[[126 153 112 114]
 [126 109 112 111]
 [126 110 140 138]] => 110

[[129 133 136 123 119 126 127]
 [132 124 141 138 128 130 105]
 [143 124 133 128 136 130 108]] => 136

[[154 109 115 117 148 123]
 [115 113 100 151 132 109]
 [125 104 142 132 143 131]] => 132

[[111 137 151 124 146 123 127]
 [118 111 129 126 130 143 131]
 [132 110 128 109 134 121 129]] => 134

[[153 115 125 112 121 157 140]
 [135 124 131 121 131 143 143]
 [120 133 105 130 128 136 126]] => 128

[[130 125 144 124 127 146]
 [115 142 119 115 105 129]
 [134 124 123 135 140 148]] => 135

[[128 123 124 133]
 [132 126 126 151]
 [128 138 131 112]] => 138
---
149  131  147  151 yields 131

147  125  122  112  111  153  124
107  147  133  150  138  111  150
yields 125

123  121  120  140  152 yields 121

127  120  150  133  123  126  129 yields 120

134  113  105  121  135  123  114 yields 113

104  140  153  136  138 yields 140
---
[[129 132 138 127 147 122 130 144 127 140]
 [125 127 109 134 121 133 128 112 131 144]
 [122 122 129 127 121 129 122 136 121  99]
 [155 124 134 121 135 132 138 128 125 126]
 [151 129 135 126 135 126 137 143 127 126]
 [133 127 121 126 129 122 141 130 129 113]
 [135 124 129 129 127 111 135 117 128 126]
 [125 139 126 124 124 122 142 142 137 126]
 [117 139 112 125 128 132 124 133 132 132]
 [136 128 122 126 121 127 126 140 128 136]] Out: 128

[[127 131 120 121 131 128 109 126 131 127 115 156 128]
 [113 121 124 118 121 125 111 118 121 136 121 149 123]
 [111 119 136 142 103 126 118 110 119 150 116 138 114]
 [108 130 118 125 107 134 133 117 130 137 114 137 105]
 [116 118 122 124 122 132 111 121 118 133 122 147 127]
 [105 111 129 127 101 123 123 114 111 144 114 134 118]
 [ 99 110 118 123  99 124 133 120 110 149 136 115 105]] Out: 110

[[134 130 126 129 123 123 128 120 128 137 126 134 139]
 [125 127 134 128 128 134 135 113 129 133 128 125 130]
 [132 145 129 126 134 122 122 124 141 131 143 129 127]
 [128 117 130 123 131 141 130 133 123 123 121 126 117]
 [128 132 147 140 130 112 111 135 129 136 128 132 124]
 [136 131 144 130 140 107 108 139 132 139 135 130 125]
 [133 125 118 119 127 145 142 115 136 123 135 124 130]
 [136 125 129 130 124 139 128 129 126 133 125 119 119]
 [116 113 128 133 128 134 123 125 109 130 112 131 126]
 [128 134 130 134 132 120 125 129 133 130 133 132 128]] Out: 134

[[127 121 134 132 153 131 103 120 131 136 130 124 137 128 126 132]
 [126 123 133 132 150 129 100 120 131 133 127 126 134 128 126 132]
 [125 124 135 133 153 130 104 120 133 136 129 126 134 130 126 132]
 [128 121 132 134 152 130 102 120 129 135 131 123 137 127 126 132]
 [126 122 133 133 151 126 100 120 130 131 128 127 136 128 127 132]
 [127 122 132 134 150 128 100 120 129 132 129 125 136 127 127 132]
 [127 121 133 134 151 126 101 120 129 132 130 126 136 128 127 132]
 [127 122 133 134 151 131 102 119 130 136 131 123 136 128 126 132]] Out: 122

[[132 118 123 124 123 132 122 117 134 145 123 134 127 142 123 113]
 [137 141 127 144 137 120 125 121 106 123 133 120 127 121 126 129]
 [127 128 131 133 127 130 137 131 131 133 127 127 120 122 141 130]
 [121 127 125 123 118 133 128 129 126 135 134 133 124 128 109 126]
 [143 119 142 141 132 131 137 125 115 126 128 124 122 114 123 136]
 [120 132 145 132 121 132 131 131 126 128 127 139 139 130 134 124]
 [119 141 130 139 123 119 119 122 123 153 130 134 124 142 123 133]
 [117 129 129 129 122 134 138 133 145 139 122 123 121 132 120 121]
 [119 124 142 113 120 132 121 123 135 132 119 139 130 124 113 121]
 [137 124 128 139 128 129 114 135 144 118 137 121 132 118 140 126]
 [132 127 130 126 121 122 137 131 121 135 132 140 135 134 126 125]
 [146 125 141 136 133 125 131 120 128 123 145 126 134 137 123 126]] Out: 125
---
[131 138 112 111 157 129 106] 157

[[138 128 127 130]
 [126 129 134 129]
 [116 128 106 130]] 126

[113 124 114 131 123 104 138] 123

[[126 131 121 129 133 120 111]
 [123 137 150 149 134 127 122]] 133

[[133 121 136 119 118]
 [107 126 122 119 122]
 [123 124 143 156 128]] 118

[102 126 140 127 127] 127

[[138 135 134  99 148 132]
 [138 117 131 101 152 106]] 148

[[144 113 136 105]
 [148 117 123 100]] 148
---
Q: [130 106 129 139 133 133]
A: 133
Q: [147 138 107 103 129 131]
A: 131
Q: [124 154 154 119 113]
A: 113
Q: [126 143 158 102 129]
A: 129
Q: [125 112 132 103 151 146]
A: 146
Q: [133 104 132 124]
A: 124
---
[116, 147, 129, 104, 122, 99, 150]
116, 150
[129, 128, 129, 156]
129, 156
[[129, 114, 130, 128, 125], [126, 99, 134, 126, 132]]
129, 132
[[128, 150, 128, 128], [128, 146, 129, 128], [129, 131, 131, 127]]
128, 127
[147, 110, 151, 145, 129, 136]
147, 136
[137, 151, 157, 151]
137, 151
[156, 117, 114, 156, 106, 128, 151]
156, 151
---
[149 127 135 123 128 122] yields 135

[[124 121 126 106 109]
 [141 122 121 155 155]
 [127 131 131 130 138]] yields 126

[[107 131 151 137 119]
 [125 122 115 116 126]] yields 151

[127 143 107 133 120 128] yields 107

[145 123 152 116 150] yields 152

[115 135 153 135 125] yields 153
---
Q:
[[129 121 134 122 132 122]
 [113 127 110 115 117 148]
 [138 110 117 101 126 131]]
A: 117

Q:
[[121 128 122 134 135]
 [126 146 121 106 153]
 [118 116 125 121 120]]
A: 125

Q:
[[131 122 153 150 134]
 [129 130 129 137 135]
 [132 113 140 134 132]]
A: 140

Q:
[[133 145 130 109 115]
 [130 119 149 116 152]
 [127 149 106 144 107]]
A: 106

Q:
[[136 130 131 143 112 121]
 [137 119 128 141 136 134]
 [135 103 122 119 134 124]]
A: 122

Q:
[[110 127 153 119 119 137 124]
 [143 126 149 139 128 133 119]
 [110 124 109 117 129 129 132]]
A: 109

Q:
[[107 126 130 121 131 128 122]
 [137 132 130 134 123 129 123]
 [127 134 126 121 120 130 127]]
A: 126
---
[[130 124 132 134]
 [116 117 147 120]
 [152 122 125 141]] value 116

[[127 114 129 132 129]
 [142 153 134 133 114]
 [108 117 125 123 126]] value 142

[[139 109 120 151]
 [130 139 133 154]
 [143  98 127 152]] value 130

[[128 129 118 130 118 144]
 [126 121 122 127 129 137]
 [117 126 135 123 119 154]] value 126

[[141 129 107 143]
 [146 114 129 124]
 [119 119 119 145]] value 146

[[112 132 104 138 133]
 [145 123 137 104 123]
 [140 135 139 120 137]] value 145
---
[102 119 144 115 140 142 120] --> 102, 120

[[146 132 144 135]
 [119 126 119 126]
 [103 148 119 135]] --> 146, 135

[[107 137 130 102]
 [118 147 139 155]] --> 107, 155

[134 146 119 117 145 153] --> 134, 153

[121 139 105 116 146 153] --> 121, 153

[[120 137 125 122 149 137]
 [114 105 143 114 133 120]
 [111 108 143 131 124 125]] --> 120, 125

[147 111 130 119 134 154] --> 147, 154
